In the data rows, 128 means zero.
Some points, one per row:
[113 135 124 164 101 130 189 128 108 147 121 134 135 106 129 133 138 104 140 133 159 141 100 125]
[152  90 129 163 195 126 140 146  70 109 123  77 134 124 132  69 108  96  83 158 135  91 174 150]
[147 105 163  89 171 124  77 107 115 148 118 137 138 120 104 123 100 145 139 169 126 131 144 107]
[ 83 137 144 155  94 105 104 163 187  95 138 188 141  74 179 162 154 169 123  92 116 198  89 130]
[160  98 154 123 144 107 147 188  60 108 106  71 123 145  98 124 120 113  96 146 112 126 103 118]
[103 172 123 154 159 140 153 127 113 123  71 114 169  96  97 146 147 100 103 127 159 136 171  85]
[175 149  86 121 153 201 130  97 127 143 153 176 138  70 163 124 103  92 186 114 152 125 105 133]
[130 119 160 166 134 119 107 140 187 144 108 156  78 121 122 143 157 178  88  52 162 170 117 165]
[ 96 134 123 148 118 124 140 184 134 126 138 140  96 116 148 175 136 123  63  94 154 194 114 135]
[118 111  72 112 147 145 164 116 119  97 149 157 169 153 109 120 101 119 120 134 132  87 161 104]
[112  82 114 142 190 143 160 113 142 188 100  43 139 145  97  83 109 107  90 103 146  75 197 136]
[184  96 165  58 140 147 136 123 134 185 113 149  89 211  68 123  96 162 106 161  84 123 153  88]
[180 110 133  96 144 101 133 167  65 180 131 106  73 171 153  63  89 188 112 128  82 117 167 112]
[116 165 121 135 128 123 174 131 125 102 130 187 123  81 113 165 136 101 165 136 150 125 103 110]
[189 120 150  85 144 152  82  98 132  97 110 149 121 174 130  87 151 163 130 163  95  89 120 134]
[104 124 156 149 136 120 204 172 107 111 108 129 183 124 157 103 120  70 149 170 111 165 139  77]
[185 109 189  72 100 124 125  72 115 168  91 108  92 189 114 119 111 140 144 119  90  91 179  77]
[152 139  90 121 125 102 135 105 131 109 174 151 150 133 101 138 181 125 140 161 155 111  93 132]
[124 146  95 131  95 102 134 165 153 127 100 129 102 106 119 193 167  91 149 128 159 107 144 159]
[204 121 152  65 149 125  92  61 114 208  65 104  51 183  83  98  61 183 120 134  73  93 138  54]
[101 172 133 113 154  96 124 112 171 104 121 144 103 118  73 171 162  83 133  90 139 154 122 119]
[100 161 138  98 112 143 150 141  75  65  82 133 150  88 108 167 168  98 139 144 119 111 115 113]
[103 163 127 164 105 119 151 113 145 127 123 196 161 134 146 132 160 126  92  67 115 150 146 102]
[ 72 146 133 125  87  97  81  97 163  99 152 146 178 114 164 177 133 139 110  86 136 146 121 116]
[131  87 138 126 141 131 124 136 122 116 163 136  96 100  99 109 119 105 160 125 117 101 121 114]
[171 141 152  69 126 145 104  92  90 115 107 109 154 138 150 133 113 187 138 146 161 119 118 139]
[ 86 171 146 143 125  68 139 112 162 112  72 123 143 162 136 121 145 121 124 115 126 155 176 110]
[157  87 140 100 132  98 124 156  95 159 156  97 118 153 158 103 119 172 119 129  60 139 150  72]
[167 122 172 132 124  77 107 123 102 191  65  83  77 184 177  66 103 151 144 143  91 127 156  94]
[121 142 166 154 123 152 162 168 106  89 154 159 151 130 118 127  79 114 152 119 110 134 116 128]
[141 134 135 157  98 146 140  82 131 154 116 144 117 145 144 122 191 147 148 147 145 146  85 160]
[106 158 116 142 140 173 107  88 139  91 155 139 134 109 105 125 118 109 141 112 168 123 127 124]
[ 82 165 120 170  42 119 119 120 113 116 144 167 145  74 122 137 173 122 149 111 144 130  69 121]
[115 139 124 165 103  87 136 152 163 170  90 167 128 152 144 114 145 112 128 103 167 189 158 122]
[111 116 111 183 120 136 137 130 113  92 142  86 109  82 114 178 156  97 118 149 138 114 129 166]
[ 95 174 164 144  70 123 133 152 193 132 125 139 101 134 163 146 119 157  81 113 147 160 120 152]
[194 130 163  66 134 156 123  85 147 202  81 118  76 160  71  98 114 183 118 133  78 111 120 100]
[146 123  63 133 141 134 131 139 158  52 145 117 167 114 149 164 186 114 130 148 137 120  97 164]
[102 160 144 148  78 138 142 138 183 137 126 169 133 175 192 170 135 194 125  92 138 200 136 105]
[129 147 117  87 159 136 158  81 126 132  81 102 159 145 110  97 155  87 115 150 154  77 144 161]
[118 136 115 101 157 165 188 112 142 108  90 107 163 102  95 128 143  73 132 125 151 141 121 116]
[ 83 158 138 153 124 128  49  79 160 150 174 161 121  96 123 158 121 144  62  34 160 138 111 114]
[130 110  74 159 105 123 120 152 126 132 141 119 128 129  92  99 162 104 137 115 156 135 115 154]
[134  82  72 145 105 155 158 161  78 106 118 106 120 128 142 174 134 129 185 152 130 120  97 168]
[137 145 113 113 197 155 161  91  98 113  77  95 174 110 102  98 146  92 152 129 182  89 164 146]
[141 131  92 154 146 129 137 155 163 122 111 111 127 114  87 110 149  82 101 115 150 142 107 140]
[123 185 112  89 159 223 111  60 162  78 128 137 146  68 131 141 102  70 176 122 157 136  84 100]
[158 152 163 142 115 175 180 113  58  96 156 161 168  86 130 133 150  69 147 129 117 115  94  81]
[175  63 122 114 134 103 152 148  82  95 132  93  83 132 124 108  67 108 108 167 132 103  88 176]
[175 151 136  99 122 156 143  60 114  72 106 112 190 154  86 130 120  94 116 173 197  54  99 172]
[140 104 114 118 116 174 157 119 115 117 147 114 129 149 170 106 120 124  88 151 112 164 188 156]
[159 120 111  97 131 136 116 148 132 160 132 117  92 168  72 100  99 153 133 147  79 149 140  55]
[ 96 151 131 176 104  78 102 126 170  98 147 154 122 117 117 146 148 121 172 141 139 155 137 117]
[148  99 149 103 115 104 170 111  94 158  82 114  98 144  97 101 112 153 154 148  66 143 145  93]
[174  81 147  78 144 149 139  79 161 163 146 103 135 173  99  93  98 178 138 128  66 107 193  97]
[149 114 120 117 149 169 166 128 100 108 109  82 143 134 109  73 137  43  95 108 132 108 137 123]
[147 102 157 110 134 118 103 158  84 141 236 109 106 111 108 136 123 145 111 159 150 121 128 107]
[142 164 137 115 150 146 171 132  81  83 165 149 170  93 120 111 141  94 150 121 133 100 118 113]
[156  77 135  76 183 101 134 131  97 180 181 121 106 137 105  92  95 126  77 128  89  97 140 128]
[124  86 105 115 212 169 143  85 105 138  97  86 148 141 138  49  62 109  74 157 176  92 208 166]
[152 174 124 140 146 170 185 137 115  87 143 129 167 107 149  79 114 122 151 142 115  96  88 133]
[163 174  82 132 180 148 144  99 132 136 128 125 139 141 169  96 138  89  77 131 182 121 161 177]
[ 91 158 111 164 116 130 127 117 157 158 161 155 124  95 134 170 128 101 156 105 146 162  83 164]
[ 93 184 171 110  87  99 103  72 132  92  69 157 137 150 169 163 216  90 141 121 132 124  96 139]
[103 147 124 126 101 104 123 118 173 140 128 151 138 155 157 166 136 158 127  69  94 181 132  73]
[120  83 133 136 201 117 120 128 111 113 149  81 146 121 101 104 143 115  95 170 141  91 193 107]
[135 204 145 137 152 114 180  85 150  98 121 107 152 104 114 127 114 117 152  93 135 127 135  87]
[147  89 176 101 161 160 145 163  89 188  97  85  92 118 124 104  89 169 128 108  71 133 132  53]
[113 130 104 147 142 118 194 141 143 104 183 146 158  88 126 103 127  74 115 131 114 138 119 105]
[ 79 158 159 140 111 125  91 115 129  98 152 156 126  77 179 145 138 155  99  85 150 181 125  87]
[ 86 120 138 179  76 144  84 106 178 121 126 194 117 124 144 153 108 165 132  57 152 197  83 116]
[125  89  56 106 179 137 160 133 132  89 124 108 138 156 111 138 149  95  97 129 160  91 163 140]
[102 120 133 164 119  74 119 128 159 143 168 137 124 117 154 172 145 106 118  62 148 171 127 121]
[148  98  98 144  95 168 148 153 120 136 232 129  99  80 120 127  90  96 171 142 162 106  71 132]
[150 121 170 130 117 108 152 189  83 119 123 100 140 127 196  97  84 137 128 142  78 131  87 172]
[148 143 145  75 152 100 150 123 138 146  96 116  55 173  92  90  78 191  87 144 100  97 146  60]
[ 89 130 184 141 131 155 118 121 174 143 169 213  84 130 172 153 153 175  76  59 141 207 127 142]
[122 140 173 148 126 140  88 137 189 127 121 147  72 128 176 144 152 158 103  92 136 201 150 149]
[140 126  96 141 147 156 182 156 103 108  80 130 178  91 133 141 104 105 164 100 122 116 122  66]
[105 136 163 161 100 148 127  98 180 133 116 166 134  95 111 186 135 149 141  86 141 162 171 126]
[160  67 116 114 144 145 136 166  84 158 171  84  95 133  81 107  60 104 104 148 111 118 159 143]
[ 84  88 146 179  79 107  70 134 179 168 178 175 101  38  85 188 133 149 173  76 143 161  83 149]
[150 114 152  31 126 154 146 128 129 173  73  73  98 161  96 109 109 161 128 129 105 154 149  92]
[ 88 149 177 159  90 122  73 166 181 187 128 150 117 129 145 157  91 201  70  17 158 177 120 143]
[158  96 159 114 134 109 133 181  89 164 146  97 143 152 181 110  53 168 131 161  88 112 113  73]
[ 78 159 178  98  54 138  99  89 139 126 116 202 111 111 190 146 133 181 124  91 134 170  91 137]
[135 109 195 125 173 100 150 170  94 178  70  98  69 182 175  76 109 152 143 200  68 131 140  98]
[111 139 162 141  66  68 111 127 170 163 138 139 105 130 161 134 142 182 114  85 149 201 125 156]
[ 89 157 152 159  87  68  76 158 162 134  90 168 145 118 190 171 139 200  98  75  89 156 102 126]
[174  77 173  86 173 143 137 120 103 141 116 148 133 124 122 107 130 159 101 164 101  91 168 141]
[127 128 106 124 141 132 128 117 134 129 136 119 143 118 127 175 127  94 165 114 146 129 125 123]
[156  62 116 117 137  77 142 156  90  66 113  70 108 141 121 131 127 107 118 155 165  71 173 179]
[146  26 150 108 118 108  91 176  81 148 154  83  81 102 110  60 100 181 125 152 118 124 100 152]
[ 86 141 127 154 110  82 143 137 125 108 139 103 130 154 130 105 126 125 139 132 134 122 141 132]
[133 157 156 130 101 129 113  99 153 155 111 205 144 127 184 164 178 123 106 115 119 178 107 159]
[ 56 172 166 169  98 128 128 155 139 135 137 180 128  99 102 163 168 124 101  84 140 154 109 105]
[146 142 110 112 157 183 164 135 151 102 138 126 154 128 130  92  81  75 102 154 162 119 181 107]
[150  24 147 120 129  95 133 203  60 151 152  68  99 123  65 100  66  57 101 179 101  77 108 125]
[116 167  78 105 113 124 139  72 163 141  81 119 134 138 120 131 152 137 100 135 167 152 153 141]
[109 134 155 118  92 136 149  82 143 130 110 164 129 126 112 133 150 108 112 117 141 126 154 119]
[139 134  57 120 183 158 105 125 134  93 167  92 156 161 102 121 153  98  55 150 184  89 173 130]
[138 166 112 160  92 117 115 138 144 130 161 180 153  92 165 146 189 126 216 134 138  96 101 143]
[119 114 184  96 148 100 125 150 116 200  82 102 111 184 149 106  92 179 141 167  78 137 159  64]
[146 144 138  91 136  92 124 121 108 134 143 138 113 123 126 162  76 183 168 139  87 110 106  70]
[190 122 141 131 146 134 124 126 132  99 153 111 111 118 125  93 112 132  86 155 154  86 141 144]
[ 51 132 145 135 107  95  49 159 187 160 176 159  67 102 160 194 130 118  70  93 156 143  89 129]
[109 135 151 135 142 148  97 137 142 131 155 137  95 115 159 170 124 114 105 120 119 178 136 137]
[184 138 127 116 172 203 165  73  95 122  99  73 140 141 121 114 101  89 124 147 147  98 136 150]
[ 81 119  92 141 104  77  99 149 145 116 165 143 141 125 113 183 187 141  79  69 114 121 159 130]
[179  78 138 100 137 113 111 145 130 163  98 119  89 179  98 136  86 171 134 152 123 156 183 138]
[149 131  43 106 152 119 132 145 106  80 192 104 136  95  86 137 174  61 120 176 144  84  80 159]
[127 112 131 181 124 131  98 137 192 136 130 180 105 120 136 120 102 134  40  80 185 185 139 145]
[ 96 166  68 151  85 120  91 135 107  69 143 117  98  97 106 202 196  68 145 118 123 135 110 178]
[149 114 168 164 125 106 118 157 112 157 131  92 104 131 164 121  95 142 149 112 174 129 144 169]
[142 112 133 130 110 109 111 166  97 169 195 141 108 185 121 139 109 170 172 193  69 122 119  73]
[160 136 104 148 159 155 175 116 138 124 117 149 117 140 154 101 167  87 101 137 137 139  97 143]
[159 118 136 102 183 160 120  59 144 133  95 109 167 142 123  45  95 112 140 176 113  46 169 139]
[143 139 110 161 101 167 160 140 130 116 188 119 142  95 152 156 129 137 183 153  86 117  82 161]
[ 89 135  92 155  72  86  90 144 137 102 163 139 145 137 157 177 194 103  98  83 161 140 151 137]
[152 118 136 140 201 154 110 119 113 132 151 115 162 117 108 110 110 153 114 150 135 112 157 131]
[162 115 154 138 131 101 137 155  86 127  69 117 103 190 187  97 100 175 142 167  64 144 116  78]
[148  91 126 144 106 152  96 134 112 118 196 113  88 116 115  94  81 115 141 174 147  92  88 183]
[122  82 105 122 157 115 192 156  53 147 100  98 117 130 111 119  91 107 142 111 110 113 148 132]
[117 134  58 162  83 143  90 123 105  67 170  92 102 102  94 165 175  86 127 138 142 136 127 176]
[166  93 158  95 166  92 137 172 116 126 113 108 100 143 105  84 113 140 120 153  70 121 159 126]
Then 16 other points, each followed by its number:
[ 95 175 155 205  75 117 137 117 157 112 105 146 154  91  84 149 178 105 107  44 137 138 109 121] 0
[135 100 155  95 177 134 132 139 105 120 104 111 117 136 129 120 105 163 128 153 136  89 142 162] 1
[162 159 101  84 147 178 117  65 134 107  94 139 184 149 138 152 106  99 140 158 140  67 118 178] 2
[158  51 156 123 144 152 153 189  58 111 168  74 106 106 126 107 132 145 117 166  99 109 106 193] 3
[142 125 153 103 128  95 138 117 112 157 144  89 107 191 133  64  84 149 109 184  72 120 176  83] 4
[146 121  93 124 203 147 140  77 111 145 111 115 149 149 110 102 125 127 131  94 134 161 195 118] 5
[134 113 154  89 182 143  97 127  96 141 168 143 135 175 151  91 124 160 128 173 121 109 169 114] 6
[ 64 161 103 148  99 136 121 118 105  83 147 190 179  94 169 156 132 104 170 150 109 124  76 122] 7
[ 97 142 167 109 119 172 124 103 191 145 115 151 128 134 173 138 147 143 102  82 122 149 139 133] 8
[143  83 173 143 130  81 110 215  53 139 191 106  82 142 140  91  89 151 151 175 113 108  97 128] 9
[144 121 156 122 159 119 127 132  82 164 104 140 119 214 141 118 133 179 118 131  63 130 118  83] 10
[172 102 160  89 134 149 105 176 128 170 121 131  94 141 108  61 117 142  96 139  91 129 156  72] 11
[128  83  79 126 145 138 138 164  96 139 123  74 147 129 125 146 154 113 121 142 139 113 121 164] 12
[173  90 126 111 121 154 117 166 122  95 159 111 126  66 116 148 120 120 181 164 137 156  66 166] 13
[132 134 128 177 100 142 102 111 153 149 141 151 120 131 187 132 151 136  95  51 135 158 160 114] 14
[126  86 110  92 204 153  72  81 175 142 168 107 121 153 118  85 139 163  77 170 110  87 209 155] 15
Which of these numbered points is nearest to each point below, ignoring the 2 directions in which the first points spread most? Its number follows each.
[111 157  91 142 144 131 145  97 122  82 161 132 185 184  83 182 149 108 117  91 142 143 127  98] > 10
[161  90 155  91 110  94 111 139 139 179 154  81  98 215 132  89  84 162 122 120  75 125 148  56] > 4
[110 193 128 111  77 128  78  79 124 111  65 145 168  93 131 175 156 104 137 125 156 113  95 183] > 2
[107 130 103 148 156 157 155  84 151 113 100 124 141 123  91 150 108 125 106  48 122 123 163 133] > 5
[ 92 167  56 132 122 153 136 112 116 134 149 132 160 109 109 123 153  63 140 101 168 163 159 121] > 5
[133 145 128  76 126 143 146  81 133 114  74 134 206 129 108 144 140  90 153 117 146 115 100 157] > 2
[104 174 102 204 101 112  93 147 127  98 134 168 172 111  83 155 205 116 178 119 124 141  92 143] > 10
[137 110 153 117 125  80 121 117 100 186 133 132 143 160 148  78  90 164 137 155  56 125 178  81] > 4
[114 154 127 145 127 125 107 128 128 109 126 187 134 122 157 149 168 138 125  98 132 131 119  89] > 10
[134 148 136  78 162 171 182  77 150  90 130 147 160 139 108 122 139  75 124 111 164 115 151 124] > 8
[111 169 128 149 156 142 166 119 102 125  81  92 190  78  63 167 137  65 152 133 144 107 151 112] > 0
[135 171 163 114  65 148  90  85 157 102  78 180 143 143 163 174 165 119 124 108 122 161  99 153] > 2
[121 125 111 158  85 184 110  88 171 122 175 200 121  90  74 134 160 109 170 104 155 140  79 115] > 11
[123 165  90 123  83 129 149 125  88  83 146 182 185  80 167 163 116 150 189 125 106  84  54 159] > 7
[191 102 129 123 141 156 146 168  79 133 129  82 136 101  91 118 110  95 154 196 109 117  95 194] > 13
[152 112 140 121 154 129 119 107 103 102  84 111  90 153 125 106 121 162 130 149 158 117 169 199] > 1
[167 124 174  78 113 148 121  84  97 132 163 127 122 156 150  55 141 132 130 168 186  83 164 131] > 6
[140 149 136 127 125 163 129 104 187 128 110 163 136 120 151 140 140 102 103 113 160  87 143 152] > 8
[152  87 179 135 116 104 140 158  92  80 180 117 104 128 184 113  61 168 139 194 126  91 120 116] > 9
[116 141 127 172  93 141 144 158 160 102 135 182 107 130 114 131 177 122  99 129 136 149 121 105] > 11
[101 127 100 177 174 133 119  83 167 171  41 100 101 129  91 131 144 103  95  81 160 151 155 124] > 5
[147 126 133 106 166 166 145  87 130 136  59  81 144 133 170  88 125 111 132 147 169  95 172 152] > 8
[159  91 145 133 112 163 133 137  93 145 172 109 126  93 116 168 116 123 130 207 164 124  86 164] > 13
[151 104 196  94 149  82 124 165  83 120 204 114 112 101 150 104 112 138 118 163  89  84  93 129] > 9
[136 139 106 157  91 145 187 198 130 113 195 152 155 111 135 158 110 135 170 130 148 156  68 172] > 13
[119 126  92 115 119 130 188 112 133 119 135 114 166 125 114 129 152  85 151 156 141 155 127  88] > 4
[178 123 177 151 136  84 124 115  75 146 108 101  40 166 135  52  76 153 128 172 100 151 139 106] > 4
[150 146  93 138  87 175 160 181 113 110 196 124 118 113 154 126 123 120 174 170 116 109  52 163] > 13
[166  82 118 108 128  96  89  85 164 155 175 135 126 183 110  75 130 140  82 151 115  89 202 144] > 15
[122  94  54 150  92 127 123 155 131 144 156  65 144 135 142 187 161  86 126 117 130 131 136 154] > 12
[143 158  99 134 176 160 146  92 139 105 144 101 138 116 135  57  90  79  91 100 176  95 183 157] > 14
[157  88 159 100 149 140  76 141 161 188 122 141  62 176  26 112  76 175 140 143  86 153 145  93] > 11
[ 75 134 111 143 116  68 145 156 125 119 143 145 106 117 129 104 138  85 129 114 123 127 136  98] > 4
[115 177 126 171 104 116 150 145 122 138 108 142 149 115  73 121 159 102 130 121 163 115 146 158] > 0
[161 101 138 124 205 118 122  79 137 141 103  82 158 123 101  49 107  95  94 130 147 115 225 127] > 5
[132 131 171  95 156 124 140 130 128 141  99 125 122 134 147 110 101 143 118 164 173  88 155 169] > 1
[156  68 126 141 148 155 126 134  37 102 178  90 147 114 111 103 121 155  62 179  99 102 126 135] > 3
[204 149 112 108 130 163 202  59 158  93 104 121 142 112 131 155  86 114 136 208 161 110 121 221] > 2
[ 97 138  58 141  97 129 101 162 104  87 151  93 104 110 110 182 175 103  93 125 114 134  92 172] > 12
[127 153 168 121  89 151 100 107 173 153 156 199 115  74 130 129 104 150 119  90 150 161  88  93] > 11
[ 56 176 152 207  67 139 120 136 151 126 127 172 171 105 159 149 109  97 230 147 110 120  93 100] > 7
[135 137 168  64 161 149 161 111 151 166 143 144 105 161 131  76  69 158 105 135 105 109 130  99] > 8
[172  79 181  91 131 127 105 160 117 184 124 117  55 153  72  96  66 182 160 175  74 141 120  60] > 13
[154  40 130 111 156 116 129 174  45 122 162  70  81 135 104  80  79 145  71 160  82  92 113 134] > 3
[161 154 106  86 157 159 129  97 167  77 109 162 163 105  96 126  65  94 139 119 132 101 114 157] > 2
[172 122 159 105 172 120 109 118 100 176 132 123 136 178 179 103  78 178 135 137 109 106 139  77] > 6
[ 73 151  85 135  66  98  93 137 115 105 166 116 120  90 148 222 200  92 134 115 136 115  86 152] > 12
[109 139 141 161 108 117 140 130 141 132  81 140 148 134  82 166 160 111 118 121 120 143 162 118] > 0
[ 77 113 234 124 110 111  43 170 197 166 171 166 110 102 177 184 106 200 108  74 175 187 116 161] > 1
[161  93 146 138 148 134 104 170  82 152 154 102  63 159 109 108  51 148 123 157  75 121 117 132] > 9
[124 106  90  54 169 160 152 113 126 111 140  68 101 150 130 105 166 118  78 157 135 109 164 128] > 8
[111 156 180 183  82  51 100 134 107 122  63 132 118 174 105 159 144  90 143  78 152 132 110 147] > 0
[190 138  89 146 152 161 162  88 121 110 132  80 164 140 143  84  76 102 103 117 154 129 191 184] > 14
[110 116 107  73 163 122 151  73  91 104  45 130 196 142 102 119 127  81 127 146 148 149 145 107] > 5
[133  95 104 113 165 109 136 102 142 124 134 100 148 142 141  80 134 154  66 163 144  95 207 154] > 15
[166 107 154 112 155 103 141 145 119 121 103 120 105 129 145 108 125 151 126 166 134  65 141 105] > 1
[139 130 143  77 180 120  95 110  95  90 109  91 124 152 111  82 121 177 131 180 127  55 148 158] > 1
[ 97 157 128 132 126 123 149  66  85  78  81 165 193 106 100 207 188 141 124 138 136  91 106 132] > 10
[179 147 124 135 117 230 124  88 129 123 147 170 151 123 138 125 111  86 151 140 133  79  66 164] > 2
[116 132 150 133 138 103 144 190  72 149 156 102  92 157 175  93  87 156 120 142 115 124 123  89] > 9
[107 162  88 188 105 146 114 130 110 141 153 126 121  53  82 168 143 110 198 112 121 156  76 112] > 13
[ 89 118 112 153 130  95 129 112 141 131 163 123  79 136 147 119 144 104  79  71 140 148 144 168] > 14
[159  93 158  88 140  80 121 169  86 142 160 104  75 147 154  99 109 161 132 147  70 134 121 122] > 9
[ 81 122 135 159 140 130 174 143 134 114  86 110 172 104  78 137 167  92 112  96 149 173 154  74] > 0
[163   4 134 119 119 108  94 188  40  97 163  66  94  97  96  95  78 133 136 176 139 118  91 193] > 3
[167 115 126  57 162 140 141  84 136 219 123  87 113 191  60  66  78 166 117 135  73 127 184 100] > 5
[159 173 109  92 142 149 153  60 108 142  76 120 169 145 127 128 139 105 132 107 114  89 116 137] > 2
[164 128 140  90 208 154 119  75 134 119 113  72 138 132 106  58 120 121  43 160 126  64 212 168] > 15
[122 129  79 177 134 124 124 102 168  96 133 144  77 130 119 165 160 103  98 103 145 144 166 120] > 14
[ 98 167  93 162  73 150 143 128 107  80 151 162 193 141 135 169 170  99 155 124 153 116  97 157] > 10
[ 96 121  99 155  88 106 132 166 140 129 125  82 123 104 123 151 145 105  76  93 123 147 118 139] > 12
[101 132 146 186  96 125 127 133 127 123 202 168 137  97 104 169 141 106 190 125 150 142  89 161] > 9
[136 193  90 146 115 153 171 138 129  94 137 187 180 113 199 136  81 128 185 148 115  74  61 115] > 7
[173 105 182  81 124 125 100 186 124 153 150 113  90 151  81 113 116 157 135 163  79 162 114  65] > 11
[167 105 158  98 155  85 111 100  95 166 144 113 105 194 123  81  78 173 143 114  36 129 195  47] > 4
[155 119 135 127 160 131 133 152  90 164 110  78 126 219 143  90  94 180 103 155 112 110 153 107] > 10
[ 90 187  88 159  95 150 106  91 162 115 155 148 142 148 117 173 165 141 108  49 125 121 160 104] > 14
[ 65 136 168 168 123 119  79 151 162 139 154 150 140 109 158 173 163 183  94  71 139 180 145  80] > 6
[125 106 145 135 149 132 134 146 118 142 181 105 186 117 123 115 109 123 120 104 175 105 196 125] > 14
[100 176 152 199  85 135 121 109 170 130 115 185 137 109 175 154 131 101 123  76 131 191  92  95] > 14
[ 99 163  73 142 122 156 107 137 150  98 130 134 186 109 130 130 174 145 146 104 103 141 119 124] > 10
[ 79 144  91 145  67 126 137 159 107  92 156 163 196  79 195 156 160  86 202 130 116  82  83  89] > 7
[125 129 142 159 118 146 182 217 119 109 115 134 150 122 125  91 128  95 139 144 157 154 115 142] > 11
[196  90 144  89 180 107 151  82 145 183  92 117  74 157  97 102  82 143 122 123  73 147 144 111] > 5
[ 87 148 107 171  56  85 117 122 105 108 130 165 170  70 119 161 134 102 233 126 130  88  87  95] > 7
[ 70 155 123 178  68 113 110 161  91  98 166 166 185  74 160 196 143 125 214 156  94  96  53  90] > 7
[149  99  59 158  94 157 147 166 139 105 202 108  66  94  95 157 145 112 161 156 129 115  97 162] > 13
[ 77 201 106 162  75 119 101 149 109  89 120 171 160 115 112 180 188 156 153 140 138 137 115 108] > 10
[146  45 153 123 129 143 117 219  45 155 104  63  77 132 127 123 114 151 115 167  82 118  98 120] > 3
[ 98 118 176 140 108 109  88 168 152 109 191 198  59 116 193 149 142 122  87  97 143 152 125 138] > 6
[143  74 145  98 130 154 114 166  93 194 140 127 108 114  43  88  73 172 126 131 107 162 113  89] > 11
[129 121 164 159 142 125 167 132 144 191 146 125 135 122 156 112 133  96 137 100 116 119 145 134] > 14
[156  39 126 112 196 138 165 137 115 120  98  80 107 120 104  96  84 147 114 191 145  96 194 153] > 1
[ 77 154  61 187  64  96 137 151  93  89 152 170 184  82 158 171 129 128 183 140 116 111 107 123] > 7
[145  82 121 150 145 128 106 156  78  98 167 106 133 113  94  98 100 147 116 172  58  96 119 128] > 3
[136  95 133  97 175 138 103 123 132 145 132 123 139 150 131  68 123 124  89 147 135  92 172 136] > 6
[102 167  84 167  96  95 149 133  72 117 129 139 162  73 171 141 138 101 194 147 133 105  63 128] > 7
[165 115 129 126 165 136 116 118 132 163 121  99 122 131 120  79 114 173 155 133  94 115 169 123] > 14
[ 39 193 135 194  80  80 108 138 113 110 137 182 181  98 135 179 156 103 192 113 143 127  85 107] > 7
[149  28 100 147 138 103  92 178  70 124 163  66  65 108 105  94  95 113 150 151 108 115  77 187] > 3
[ 50 202 121 182  62  70 119 114  89  96 154 170 170 103 135 173 161 107 206 112 132 107  80  78] > 7
[ 95 157 159 141  75 131 105 145 167 148 158 201  87 133 182 160 135 149  76  73 132 197 107 106] > 11
[168 131 122  77 145 121 118 119  89 163 159 113 134 199 131 111  60 188 139 118  93 127 189  75] > 6
[130  99 104 149  73 155 169 202  84 126 105 121 146  94 140 107 116 117 193 162 162 105  73 180] > 13
[131  89  54 114 119 116 144 149 139 100 126 103 109 166 113 138 135  95 130 129 143  91 101 147] > 12
[162  85 133 109 169 154 108 125 122 168 129 130 141 159 107  97  84 153  95 141 140 119 202 114] > 14
[136 185 120 154 146 117 149 131 146 114  90  96 138  91  72 154 156 116 125 111 121 181 147 104] > 0
[ 57 186 114 182  72  94 125 120 139 104 117 149 180 111 150 174 130 114 201  94 115 126  85 121] > 7
[ 85 133  53 113  90 106 106 164 109  85 163 107 135  90 112 164 207  91 169 126 131 131 100 141] > 12
[111 201 130 148 118 148 148 124 125 120  83 132 165  90  82 149 183 123 134 133 142 145 139 105] > 0
[172 160  87  99 138 185 136  89 126  90  94 131 148 119 136 112 119 107 102 165 167  83 122 166] > 2
[143  74 154 118 162  97 119 152  79 120  85  85 108 136 111  75  93 116 123 167 140  95 150 179] > 1
[156 112 174  80 140 145 108  74 107 231  70 133  89 173  57  83  80 166 122 100  86 124 180 107] > 5
[164 135 109  95  86 131 111 130 115  85 188 100 119 153 123 109 147 116 138 171 169 102  63 174] > 13
[120 173 146 111  91 101 123 137 175 120  80 170 127 161 125 154 179 107 125 112 115 134 110 112] > 10
[ 88 149  65 115  85  83  68 134 127 114 160 115  86 113 138 187 196 142 109 107 110 122 113 156] > 12
[ 89 122  22 145  87 113 112 150 115  75 156 111 134 125 149 185 155 122 128 167 180 101 123 185] > 12
[160 149  78 123 182 167 141 136 125  94 149 187 163 121 124 133  83 103 159 139 130  90 125 143] > 6
[ 44 163 160 155  89  53 126 152 142  94  91 174 131 109 205 164 159 220 106  78 134 206 126 132] > 1
[123 169 101 130 141 146 126  54 102 100  48  82 167 122  88 180 161  55 165 160 138 107 122 133] > 2
[ 46 212 169 179 102  41 114 154 132  86 151 190 167 123 154 143 180 107 163 108 162 147 137 114] > 4
[170 108  77 113 147 116 100 152 105 118 124 109 118 142 111 172 124  71 124 125 132  93 125 142] > 12
[ 84 135 149 168  93 143 175 173  47 127 100 141 158  62 148 130 119 103 187 172 149 176 105 105] > 7
[112 132 136 153 119 108 140 160 180 105 107 138 151 123 108 150 140 113  81  89 125 156 122 130] > 0
